Each row is where one point has got to under a steady rotation. How many steps took it there?
The counts run from 0 to 378.
127; 127; 95; 117; 110; 119; 117; 101; 133; 154; 121; 119; 114; 108; 132; 145; 108; 155; 108; 141; 113; 98; 126; 138; 100; 121; 113; 151; 132; 97; 112; 120; 128; 125; 137; 142; 143; 79; 167; 119; 169  173
104; 143; 134; 145; 147; 71; 162; 102; 140; 110; 124; 121; 129; 139; 146; 104; 110; 140; 138; 112; 106; 151; 133; 129; 144; 115; 123; 134; 112; 123; 137; 168; 149; 135; 94; 101; 104; 108; 125; 126; 155  357
118; 113; 117; 138; 114; 175; 150; 131; 124; 130; 128; 134; 142; 83; 121; 113; 120; 125; 125; 127; 102; 100; 135; 154; 105; 130; 147; 136; 132; 132; 106; 97; 145; 109; 137; 139; 168; 99; 132; 162; 142  5
114; 116; 136; 141; 145; 149; 157; 145; 139; 99; 131; 112; 134; 101; 144; 106; 118; 105; 140; 94; 107; 141; 165; 122; 93; 97; 144; 121; 103; 163; 136; 124; 142; 129; 109; 121; 98; 127; 120; 163; 110  55
136; 145; 81; 105; 103; 128; 100; 100; 122; 159; 124; 133; 120; 116; 125; 139; 103; 133; 115; 123; 129; 89; 124; 144; 101; 127; 114; 141; 106; 118; 87; 109; 124; 117; 134; 141; 143; 84; 138; 152; 143  132
157; 159; 143; 115; 107; 96; 85; 108; 105; 146; 131; 129; 97; 158; 121; 134; 94; 137; 130; 163; 131; 132; 107; 116; 131; 138; 139; 134; 117; 110; 134; 140; 104; 139; 169; 120; 140; 140; 152; 111; 127  123
121; 131; 109; 136; 123; 110; 138; 72; 93; 174; 108; 125; 144; 122; 125; 115; 126; 134; 154; 167; 145; 146; 134; 106; 139; 138; 119; 142; 121; 120; 114; 122; 131; 125; 145; 107; 138; 145; 151; 145; 153  260
138; 135; 130; 136; 89; 161; 119; 149; 133; 140; 149; 143; 126; 120; 116; 136; 122; 130; 148; 120; 122; 118; 109; 141; 115; 158; 172; 118; 132; 123; 114; 99; 112; 130; 129; 161; 165; 105; 94; 162; 146  273
102; 142; 139; 156; 96; 136; 142; 136; 116; 109; 130; 93; 100; 128; 127; 146; 117; 144; 145; 128; 100; 141; 124; 125; 109; 127; 175; 124; 140; 133; 148; 121; 102; 167; 144; 161; 136; 107; 145; 119; 157  355
109; 143; 144; 154; 101; 120; 130; 149; 122; 104; 128; 92; 97; 122; 129; 139; 107; 139; 133; 118; 84; 124; 114; 135; 105; 123; 172; 117; 133; 132; 149; 122; 105; 150; 147; 162; 137; 95; 144; 117; 151  36
154; 137; 160; 111; 133; 150; 131; 168; 177; 82; 166; 129; 103; 139; 118; 114; 119; 137; 111; 103; 108; 139; 137; 133; 115; 114; 147; 124; 141; 101; 149; 138; 133; 141; 119; 127; 120; 141; 108; 111; 135  338
159; 158; 136; 137; 122; 117; 106; 127; 134; 150; 146; 138; 126; 148; 110; 110; 123; 139; 138; 137; 108; 123; 84; 123; 168; 145; 133; 102; 130; 106; 129; 138; 111; 107; 152; 137; 164; 154; 132; 133; 165  134
142; 158; 111; 129; 141; 87; 127; 127; 145; 135; 134; 115; 120; 152; 127; 120; 119; 121; 160; 89; 141; 146; 127; 96; 143; 123; 118; 91; 97; 130; 137; 140; 123; 126; 94; 127; 87; 153; 106; 142; 157  84
100; 163; 131; 151; 133; 76; 170; 100; 108; 102; 118; 114; 106; 163; 132; 114; 104; 135; 155; 115; 125; 156; 115; 135; 148; 128; 137; 126; 120; 131; 138; 155; 131; 141; 120; 105; 105; 122; 122; 130; 158  78
122; 99; 119; 135; 123; 142; 172; 75; 105; 146; 128; 111; 142; 119; 146; 142; 109; 135; 121; 141; 129; 128; 125; 155; 95; 109; 104; 152; 132; 101; 155; 113; 139; 112; 132; 136; 128; 125; 160; 126; 134  57
129; 132; 163; 124; 124; 89; 117; 140; 160; 117; 128; 151; 123; 117; 137; 109; 101; 118; 134; 117; 104; 125; 164; 105; 106; 118; 141; 123; 107; 121; 128; 132; 158; 145; 98; 110; 101; 73; 112; 135; 123  171
117; 127; 121; 143; 150; 104; 153; 104; 120; 131; 103; 101; 120; 124; 126; 120; 105; 113; 133; 105; 110; 110; 121; 130; 113; 102; 100; 109; 111; 117; 169; 109; 146; 92; 121; 139; 95; 131; 170; 131; 142  189
100; 139; 97; 112; 162; 141; 152; 122; 116; 109; 108; 87; 109; 107; 121; 109; 113; 139; 103; 118; 103; 120; 155; 126; 103; 83; 116; 153; 120; 150; 108; 136; 129; 129; 150; 111; 121; 129; 166; 128; 139  340
112; 132; 114; 111; 109; 128; 140; 109; 106; 131; 122; 139; 125; 123; 132; 133; 105; 110; 139; 125; 157; 131; 168; 131; 83; 125; 141; 156; 106; 133; 106; 103; 136; 148; 111; 102; 95; 101; 110; 158; 105  253
144; 145; 139; 109; 106; 175; 123; 147; 125; 105; 165; 138; 114; 136; 117; 124; 112; 140; 120; 137; 130; 148; 136; 142; 106; 140; 175; 156; 136; 137; 100; 125; 114; 158; 153; 119; 158; 136; 96; 142; 116  111
159; 126; 175; 126; 140; 101; 121; 134; 162; 108; 150; 141; 117; 146; 139; 109; 95; 115; 121; 108; 92; 124; 117; 136; 125; 114; 116; 111; 111; 105; 167; 143; 151; 110; 109; 115; 109; 129; 126; 119; 118  327
131; 154; 136; 130; 137; 132; 100; 152; 129; 120; 125; 135; 127; 110; 117; 95; 116; 94; 141; 103; 104; 113; 145; 106; 127; 124; 152; 102; 88; 167; 98; 124; 126; 119; 127; 125; 132; 125; 107; 171; 113  136
154; 123; 169; 146; 106; 132; 112; 160; 175; 120; 158; 138; 125; 128; 137; 136; 112; 127; 141; 110; 94; 130; 115; 124; 112; 132; 147; 104; 122; 104; 170; 123; 131; 129; 99; 155; 129; 99; 107; 129; 135  181
153; 133; 130; 134; 112; 127; 92; 134; 129; 143; 138; 99; 104; 125; 130; 139; 107; 130; 119; 133; 92; 108; 104; 119; 112; 117; 134; 113; 120; 117; 145; 123; 104; 120; 168; 165; 159; 126; 170; 113; 136  320
125; 150; 123; 121; 138; 98; 132; 101; 100; 118; 122; 85; 103; 145; 141; 120; 102; 134; 126; 130; 124; 153; 145; 112; 110; 104; 130; 144; 105; 152; 128; 163; 107; 159; 149; 107; 107; 142; 157; 120; 121  72
97; 135; 91; 134; 140; 114; 138; 117; 115; 121; 114; 84; 120; 103; 144; 119; 124; 127; 142; 108; 121; 146; 154; 102; 104; 104; 132; 134; 97; 173; 100; 138; 115; 157; 126; 123; 112; 113; 140; 152; 141  218
166; 133; 173; 108; 148; 112; 116; 137; 153; 109; 139; 151; 118; 150; 128; 92; 97; 115; 113; 114; 106; 120; 132; 138; 133; 112; 113; 121; 110; 102; 154; 141; 154; 101; 121; 107; 109; 132; 124; 126; 104  8
120; 120; 116; 147; 118; 126; 138; 79; 91; 166; 105; 135; 147; 108; 129; 114; 105; 112; 145; 150; 117; 98; 120; 139; 127; 131; 115; 129; 111; 121; 120; 103; 145; 88; 146; 135; 152; 113; 159; 156; 137  138
105; 107; 103; 160; 110; 155; 154; 109; 110; 144; 132; 101; 145; 90; 152; 138; 126; 140; 145; 129; 111; 141; 121; 139; 107; 125; 152; 138; 125; 148; 114; 120; 122; 135; 128; 155; 163; 106; 137; 158; 153  365
147; 140; 117; 105; 151; 105; 129; 91; 119; 158; 118; 145; 141; 141; 119; 105; 118; 126; 134; 146; 162; 144; 153; 101; 134; 126; 98; 138; 112; 111; 118; 131; 149; 114; 124; 84; 98; 161; 134; 145; 136  114
139; 130; 179; 142; 148; 140; 137; 156; 145; 103; 131; 137; 130; 130; 103; 82; 122; 115; 138; 134; 94; 139; 133; 109; 150; 125; 158; 107; 136; 117; 161; 132; 138; 111; 141; 112; 127; 168; 129; 133; 131  13
109; 154; 160; 134; 135; 105; 158; 134; 119; 102; 97; 134; 102; 153; 84; 97; 106; 127; 133; 135; 107; 120; 136; 126; 138; 123; 143; 111; 138; 106; 156; 119; 140; 118; 144; 102; 103; 135; 142; 118; 147  159
99; 147; 134; 120; 114; 98; 134; 123; 112; 112; 96; 111; 94; 131; 121; 140; 98; 133; 120; 117; 115; 108; 148; 127; 89; 107; 131; 132; 125; 118; 143; 108; 128; 141; 134; 130; 89; 89; 154; 118; 136  26
